One turning vector, and how many steps it has turned
The counts run from 0 to 473.
[108  84 109 115 120 152 116 124 168 129  81 163 109 114 130 137 119  79
 132  90 124 101 153 136 170 114 120 155 160 144 168 118 134 170  89 114
 162 165  94 136 102 172 136]  179
[ 62 116 105 128 140 135 104 152 133 120 148 153 135  72 152 149 118 119
 118 110 123 114 103 169 153 140 102 147 112 123 150 121 119 165  66 121
 157 126 117 147 104 197 105]  150
[157 135 105 149 103  79 167 122 121 145 107 116 139  85 138 134 110  98
 128 115 187 152 104 116 137 116 146 154 174 163 184 126 127 159 103 161
 129 137 127 113 113 168  98]  455
[ 57 132 110 164 141 146 115 147 107 111 163 121 152  52 144 136 132 128
 123 137 125 107  93 145 146 132 119 120  82 107 113 114 102 161  81 115
 165 118 139 123 116 152 102]  137
[138 141 143 187 161 153 112 101  71 137 122  86 165 117 118 126 136 135
 127 166 123 166  78  80  96 120 129 105 141 143 123 119  95 120 141 173
 117 100 153 112 111 110 115]  379
[116 146 128 158 137 113 128 136  84 134 152 108 163 100 133 150  95 168
 118 148 132 150  50 128 107 150 123 114 145 125 155 137 102 115 109 169
 126  97 137 112 104 168  68]  409
[108  90 134 102 109 152 138 135 160 104 111 152  99 155 114 121 106 137
 167  92 104  71 157 133 147 141 163  94 110  70 115 138 126 122 134  82
 156 153 107 116 140  89 105]  223
[ 71 143 103 183 142 142 119 131 107 116 147 107 155  46 147 118 153 112
 122 146 142 129 107 112 150 126 121 126  79 120 104  98 100 164  93 123
 154 121 156 120 119 140 121]  121
[155 180 123 130 111  79 155 157 138 117 161 114 136 143 131 107 138 166
  88 170 150 131 152 105 140 152 115 107  90  88  90 115 141  84 162 124
 138 133 156  82 139 113 140]  46
[135 108 142  89 137 136 128 113 106 149 129 148 105 141 100 136 127  94
 164  89 126 130 127 163  92  85 153 141 132 176 125 150 144 142 131 100
  75 116 126 208 162 102 119]  264
[122 127 146  98 163 125  95 115 102 139 167 141 137 159 139 124 121 160
 132 140 109 166  91 154  81 154  98 144 126 138 109 155 126  94 148 144
  65  93 142 193 140 158 117]  327
[141 137 100 149  98  69 181 124 128 124 111 114 134  75 158 114 107 106
 146 114 198 146 112 107 144 139 160 152 146 136 168 126 117 156 108 143
 126 138 140 111 134 164  87]  471
[131 119 150  95 125 155 134 137 114 141 139 151 101 158  81 156 128 127
 147  94 105  88 134 174  98  83 157  96 114 131 105 151 152 132 137  88
 124 127 111 159 157  59 119]  252
[124 103 143  86 111 148 132 142 157 119 126 160  93 178 100 137 112 146
 149  87  96  69 156 162 131 127 151  99 116  89 112 147 147 116 143  86
 144 150  99 131 147  85 114]  239
[164 155 132 164 115 119 141 154 112 147 131 113 147 132  97 176 118 163
  82 138 129 115  92 138 122 108 121  95 163 124 156 130 140 121 119 163
 181 130 115  54  99 112 102]  430
[156 170 117 115 106  67 148 159 157 117 153 126 129 148 146 100 131 164
  87 161 155 137 159 106 149 169 101 128 100  87 103 121 144  83 156 129
 131 139 151  92 132 146 140]  48
[154 133 122 131 123  97 126 142 146 134 120 135 144 152 139 144  96 173
  86 139 129 135  99 132 139 167  95 132 176 106 171 136 136 101 122 177
 156 140 107  80  89 185 100]  419
[171 130 115 131 110  87 140 137 146 148 107 137 136 134 129 150  98 136
  91 123 152 141 111 134 142 137 109 149 192 142 185 130 144 125 112 175
 152 147 111  89  91 185 107]  436
[121 185 109 127 133  81 128 164 107 150 188 127 146  87 136 143 146 128
  76 152 156 154 107 159 122 113  85 152 100 159 114 120 147 136 106 135
 118 108 159 150 130 164 135]  71
[125 178 107 122 133  73 131 164 115 148 181 130 144  92 141 139 141 132
  78 149 163 156 111 158 127 126  78 163 106 155 120 118 148 133 108 137
 112 110 154 153 130 179 136]  70
[117  95 116 130 114 170 111 137 169 127  88 152 108 131 110 149 135  98
 115  98 110  82 165 140 171 107 117 132 148 128 154 111 138 160 102 114
 193 170  95 100 100 130 148]  176
[139 118 147 124 147 149 129  95  96 138 125 120 119 137 103 112 148  98
 175 116 123 136 131 120  87  92 163 120 113 159  94 141 125 136 156 109
  73 112 144 188 171  66 132]  282
[ 85 123 100 150 126 134 110 138 171 100 119 138 135 104 169 101 141 133
 104 142 128 110 149 111 184 171  95 143 106  79 123  99 113 141 112 129
 177 156 129  95 103 177 143]  129
[153 122 134 158 141 134 108 100 137 122  92 108 150 157 150 102 120 156
 112 161 122 157 121  62 138 175 103 125 165 105 146 117 103  92 159 182
 134 135 131  83  97 156 132]  386
[206 147 141  95  98  79 164 138 149 146 108 121 118 172 108 133 118 125
  96 142 150 146 167 105 129 116 129 130 170 151 157 125 152  84 163 140
 115 132 121  91 127 122 147]  0
[110 106 121 145 118 181 115 141 149 126 104 145 118 124  99 158 141 104
 112 106 106  75 152 148 160  89 125 110 136 123 141 108 137 165  98 108
 197 158  96  92 103 104 141]  174
[ 93  97 129 150 121 174 143 118 121 108  96 127 117 101 103 129 130  98
 175  97 121  79 143 115 147  99 184  87 110 106 121 118 104 157 110  86
 159 142 117 117 137  75 107]  204
[128  99 138  77 110 142 133 139 166 122 123 170  89 184 101 132 110 145
 149  85  99  75 162 162 131 137 144 108 122  92 122 149 152 113 143  89
 140 155  94 139 144  99 121]  240
[139 184 122 144 119  81 164 157  95 122 178  98 149 101 130 115 136 150
 111 165 160 144 118 109 116 129 138 104  78 113  90 120 126  99 142 121
 112 102 169 109 150 105 109]  42
[117 120 146 103 158 123 110 100 109 125 150 129 132 149 147  96 119 148
 165 132 121 161 105 126  87 160 124 139 108 125  97 152 112  97 157 131
  56  96 154 199 157 142 110]  311
[132 110 142  93 147 121 109  97 141 115 128 142 119 179 156  78 123 147
 158 131 118 158 137 110 109 181 115 150 122 110 102 147 121  84 172 133
  64 121 137 182 152 150 135]  308
